Where one turn sends some rows of the set: a few examples, then the rows asked:
Madug: [-26  -2   4  20   3   7  -2  -1 -16  -4  26 -11]
gupel: [ -6  -5 -11   3  -5 -24  -3   7 -18  -3  18  -4]
dasum: [-12  -1 -14  -6  -8 -24   5   3 -16  -2  23  -2]
Lar: [-22   3  12  13  -8   7 -11  -1 -20  -6  27   1]
vila: [-15  -9 -12  12 -23 -10   4 -14 -12 -12  31  -9]
Revul: [ -4   5   9  -3   0   2  10   6 -14 -27  36   2]
fid: [ -5   0  -4  -8 -20   2   5   6 -35 -21  21  -1]
gafi: [-10  -3 -19   5 -13 -12   5 -17 -15 -23  33 -14]
dubu: [-20  -6 -19   7 -14 -19  10 -10 -20 -21  27  -8]
dopim: [-10   6  -6  -3  -5   4   9   3 -37 -28  17 -10]
lanur: [-15  -4   1 -14  -5   6   2  10 -32 -26  26  -4]
mab: [ -4  -5   0  -9  -3   2  -1   9 -40 -17  22  -5]
nune: [ -6   3  14  -1  -2  -5   9  -4 -15 -31  30   2]
debi: [-24   4  15  15   1  -4  -5  -5 -14  -5  24  -9]
Kasib: [-10  -1  -9   2   5  13  -2 -20 -21  -3  26  -7]
por: [ -5  -3  18   3   4  -6   3   5 -19 -22  32   3]
zal: [ -5   2 -21  -6  -5 -17  -4   5 -22  -8  22  -4]
lozav: [-14  -2  -6  11   6   9   7 -17 -23   2  30  -3]
Sab: [-16 -15  -8   6 -13 -15   9  -7 -11 -19  29 -20]
pul: [-14   1  -4   7   1   5   9 -25 -15  -4  25 -10]
Fuzo: [-30  -1   4  10   6  -1 -15  -3 -24  -8  29  -6]

debi goes to mab
por goes to zal
dubu goes to Madug
Now these:
Lar goes to fid
lozav goes to Revul
Fuzo goes to dopim
gupel goes to Kasib

Where one turn sends some rows of the set: a few examples, then the rows asked:
zilet: [ -4  -3  -3 -10  12  -6  -9  14  -9  -9  16  -3  -6 -13 -11]
Ruzu: [ -4  -8 -11  -1   9  -9   1  13  13  -6  21   1 -13   9   9]
ras: [  4   5  -4 -22  15  -5   4  -3   4   7  22  -9 -16 -18 -11]
daz: [ -4  12 -18 -17   6 -22 -11   2  11 -12  21  -3 -13   1   8]
sir: [ -5   2  12  -8 -17 -10   7   0  -7   5  15  -5   8  -2   5]
ragi: [ -1   6   2  -9   2  -9   2   2   0  -2   1 -17  -9  -8 -15]
zaga: [-12  15  -1 -15  -2  -9   5  -4  18   0  21  -6  15  11  15]
tapud: [ 10   4  -5 -16  16  -7  -1  -3   1  23  24   0   3  -5  -4]
mup: [  3   4 -11  -9  10  -3  -8   3   9  20  22   5  10  -4   9]
sigi: [-14   6 -25 -13   2 -13  12   5   8 -10  13 -15   5   7  -6]
boga: [ -2   3  -3 -13 -18 -21   8   7  -4   3  11   0  -6  -7   9]
betiz: [ 11  -9 -14 -21  -9 -11  14  -1   9   5  28   2  -2  -3   7]
ded: [  4   1  -6 -20 -10  -5   0   0   5 -14  -1  -6  -2  -8  -1]
pud: [-16  -3 -19  -8   6   6 -13   6   4   4  26   1   0   6  11]
seg: [-14 -11 -16 -26 -13 -15  -4   9  10  12  16  -7   4  -1  -1]
vod: [ -9   6  -2  -1  -8   5  -3   3   5  -3   0 -11   5  -4   0]
tizud: [-12  16 -10 -15  -5   6   5 -12   0   3  23   0  -6  13   6]
zera: [-12   7  -2   0  12   6  -9   4  13   9  22 -10   4 -13   3]
Sosu: [-12  -1   7 -18  -5  -4  -4 -15  -2   0  35 -18   3  -5  12]
Nela: [  4 -12 -12 -31  10  -9 -14  -1   1 -12  28   0  -1   2   1]
ker: [  4  -2  -6 -28  -1   7  -6  -5  11  -6  21   2   6 -16   9]
Valo: [ -4  10   9 -13  11 -12  -9 -12   2  -9  28 -14   7  10  -6]
talo: [-10  -4   1  -7   5  10  -6   8 -12  -7  17  -1   4  -7  -8]
Gog: [-18 -10  -5 -20  -9  -8  -1   2   4  20  19 -14   9   4 -10]
tozu: [-10  20   0 -13  12 -22   9   0  13   7  21 -15  -1   7   0]
razi: [  6  -5  -4  -3   8 -24   8   7  11  11  30 -13  -4  -4  -4]
vedid: [ -1   2  10  -6  -7 -28   0   7  -2   0  15 -11   2  -8   2]
fifi: [-28   3  -4 -30  19  -8  -6  -2   2   0  23  -9  -3   1   4]
fot: [  0  -7  -1  -9   7   4  14  -2   1   2  24   0 -13  15  -3]
Zut: [-10   3 -16 -16   3 -14   8   2   7 -15  16 -19  15   7  -9]
Guke: [ -6  -3  -4 -16  19  -2  -3  -4  -9  10  30 -11  -9   8 -13]
fefod: [-12   5 -17 -17   0  -5  16  -2   3  -9  16 -16   9  10 -11]
nokin: [-11   3 -10 -22  -8  -8   3  -8  -2   5  30 -11 -17  -9  15]
luno: [-2 -8  1 -1 -5 -3  6  0 11 10 31 -6 17  3  7]
Mit: [ 15  -1  -8 -24  10  -9  -7  -3   7  11  22   6  10  -7   6]
Sazas: [ -4  -4 -11 -18   0   5  -3  10 -11  -9  13   6  -8 -10  -3]
vir: [-25   3  -6 -35  15  -7  -4  -4   2  -2  22  -5  -5   0   6]
Sofur: [-27   2  -5 -32  14  -4  -6  -4   2  -2  23  -6   1   1   8]
mukur: [ -9 -13  -5 -27  -4 -23  -6   4   7  11  19 -16   7  -2 -12]
vef: [-12   2  -2 -12   4 -22 -10  -2   4   0  32 -20  -9 -12  14]
zabi: [  2  13  -7 -33   0 -19  13  -7  14  -2  19  -5  -1   5   7]
pav: [  6 -14   5 -11  11  -8  -1   1   9 -15  25  -3   1  11   1]

vod goes to ragi
pud goes to Guke
Now these:
mup goes to tapud
mukur goes to seg
fifi goes to vir
razi goes to betiz
daz goes to tizud
boga goes to sir
zera goes to ras
nokin goes to Sosu
pav goes to Ruzu
zaga goes to tozu
sigi goes to fefod
Sazas goes to talo

Where one turn sends some rows of the set: a few examples, then the rows asked:
tolo: [-10   3  -1   4  -9  -4   4  -6  -5   0   4 -10  -8   4  -2  -5   3   7
  -4 -12  -2   7 -31  -9 -14  19   8  -5   8   0 -10]
Koz: [-12  -4   2   5   0  -5   7 -11 -10  -4   1   4  -2  -7   4  10  -2   7
   0   5  20   0  -3   1   1 -26  12   8 -10   1   7]
dag: [  6   6   4 -12 -13 -12  -1   2  -8  -3  -6 -10  -5   6   7 -15  -3  15
   3 -16 -10  12  -4  10  -7 -19   3   7  23  -3  -2]
Fadi: [-12  -5   0   5  -3 -11   5  -5  -4  -3   2  -6 -13   2   2   2  -1  18
   3  -6   3  13 -24  -2 -10  17  16 -15   3   3  -6]
Famif: [-10  -3  -1   7   8  -6   6  -3   0  -1  -2 -14  -8   3   1  10   4  10
   5   0   8  16 -22   7  -9  25   7  -8   3   2   6]
Sutiz: [ -7   5   0   1  -5   5   7 -12   8  -2  -2  -9  -4 -14   0  13   6  -2
  -3   5  19  12  -5  -4  -2 -23  -4   9  -7  -7  11]
Bati: [-17  14   1  -2  -3   1   1  -8  -3   0   1  29  -6   7   7  -1  -2   2
   3   8 -13  -1  -9  -9  -5  -1  20   0   5 -18   3]
bamot: [  0   7  -7  -5 -11  18   7  -4  10   0   2  15  -9  -8   4 -11  18   3
   1   0   9   5  12  -7  -6  10   3 -11   8 -20 -10]
sezub: [  6  11   9  -5  -2   3   8   2   1  -2  -3 -15  -2  -8  21 -13   4  10
  -4  -8   0  11   0  14   3   8 -20  -6  -1 -22  -6]
vinur: [ -3  -9   5  -5  -2  11   6   3  -5  -3   2  24  -5   3   0  -8   8   0
   4   4  11  -1  15   8   3  18   7  -1   4 -13   1]
penuz: [ -1   1   6  14 -14   6   4  -5   6  -9  -5 -11   2  15 -15  -2   7  13
  13   1 -11   6   5  11   4 -15  25  -2   2  -7   7]
mepo: [ -6  -1   2   0   2  25   5  -1   3   1   7  19  -2  -6   0  -8  11   3
   0   0  13  -3  11  -1  -3  12   0  -6   4 -18  -4]
bulin: [ -9   1  -1   1 -24 -12   5 -10 -12 -10  -6   7  -5   4   3   6   1   1
  -1  -1   8   2  -5   0   1 -19  17  15  -1   2   3]
Tud: [ -5  14  -3 -11  13   2  10  -7  15   1  -6  16  -6  -3   0   5  -1  -5
   3  17  -1  12  -6  -7  -7   4  10   1   1 -23   7]
pef: [  2   5   3   0  -3  -4  12   6 -14 -11 -12   3  -3  -5  19 -12  -2  18
   2 -16  -5  -1   4  24  -1   6  -1  -2   4 -10  -9]
tuze: [ -4   0   4   9   0   7   1  -5  -5  -4  -2 -19  -3  11 -15  -8  14   8
   8   6  -8   0   5   9   2 -18  20 -10  -3  -7  14]
pigid: [-10   6   0   5   1   0   5  -6  -1   1   2 -15  -2   5  -3   3   9   0
  -1  -4   2   9 -28  -1 -14  24   0   0   8  -2   2]
zaguz: [  5   4   6   1  12   2  16   4  -7  -4  -3  -9   3  -9  20 -10  -1  15
   1 -10   6  -2   3  20   4   5  -6  -6  -4 -17  -9]
tidam: [  3   1   1   0  -4  10   2  -3   3  -4  -5 -20  -7   0 -26 -14   7   4
   2   3  -9   8   3   3  -5 -20  16  -6  -6  -8   6]
Dipir: [  4  -2  -5  -8 -17   4   6  -2   3  -6  -3  21 -14   4   8  -8  16   0
   2   3   9   7  17   0   0  16  12  -8   8 -15  -6]
Mot: [ -3  11  -5  -1 -28  -5   3 -13   5  -7  -7  -3  -6  -2   0   8   8  -8
  -2   0   7  13  -5  -4  -5 -17   1  20   1  -2   4]
sifam: [  7   2   3   5 -15   6   4  -6  13  -7  -8 -13  -4   7 -24  -5   1   9
   9  -2 -13  15   4   3  -3 -17  20  -2  -1  -7  -2]
Vorak: [  2  11   4  -6 -16  -2   1   3  -6  -8  -8  -4  -5  -7  21 -14   3   9
  -2 -15 -13  12   4  18  -1  10 -12  -2   7 -15  -7]
kipez: [  0   5   6  -3  17   4   4  -1   0   2   0 -21   7  -2   9  -1   2  20
   9  -6   6  10  -4  16  -1 -20  -6   3  17  -8  11]
Vufor: [  3  -3   6  -4   4  -8   2   4  -9  -3  -2  -7   2   2   9  -5 -10  28
  13 -10   0   7  -3  18  -1 -20   9   3  19   0   4]
Teguk: [  5  13   3 -13  -3   1  -1  -1   2   4  -1 -24  -1  -1   7 -11   7  10
   3 -11  -5  13  -6   7  -6 -20 -10   5  22 -11   5]
filos: [ -8  18   0  -7  -7   3   6  -7  12   0  -2  21  -2   9   2   2  -1  -8
   1  11 -11   9 -10 -10  -5   7  11   9   7 -24   6]
tetun: [-15  11  -3  -6  16  -2   5  -6   1   1  -2  23 -10  -3   7   2   0   2
   3  14  -2   2  -5  -5 -10  -4  20  -8  -2 -19   7]

Sutiz goes to Mot
tetun goes to Tud
Dipir goes to vinur
Now these:
Vorak goes to pef
tolo goes to Fadi
tidam goes to sifam
Vufor goes to kipez

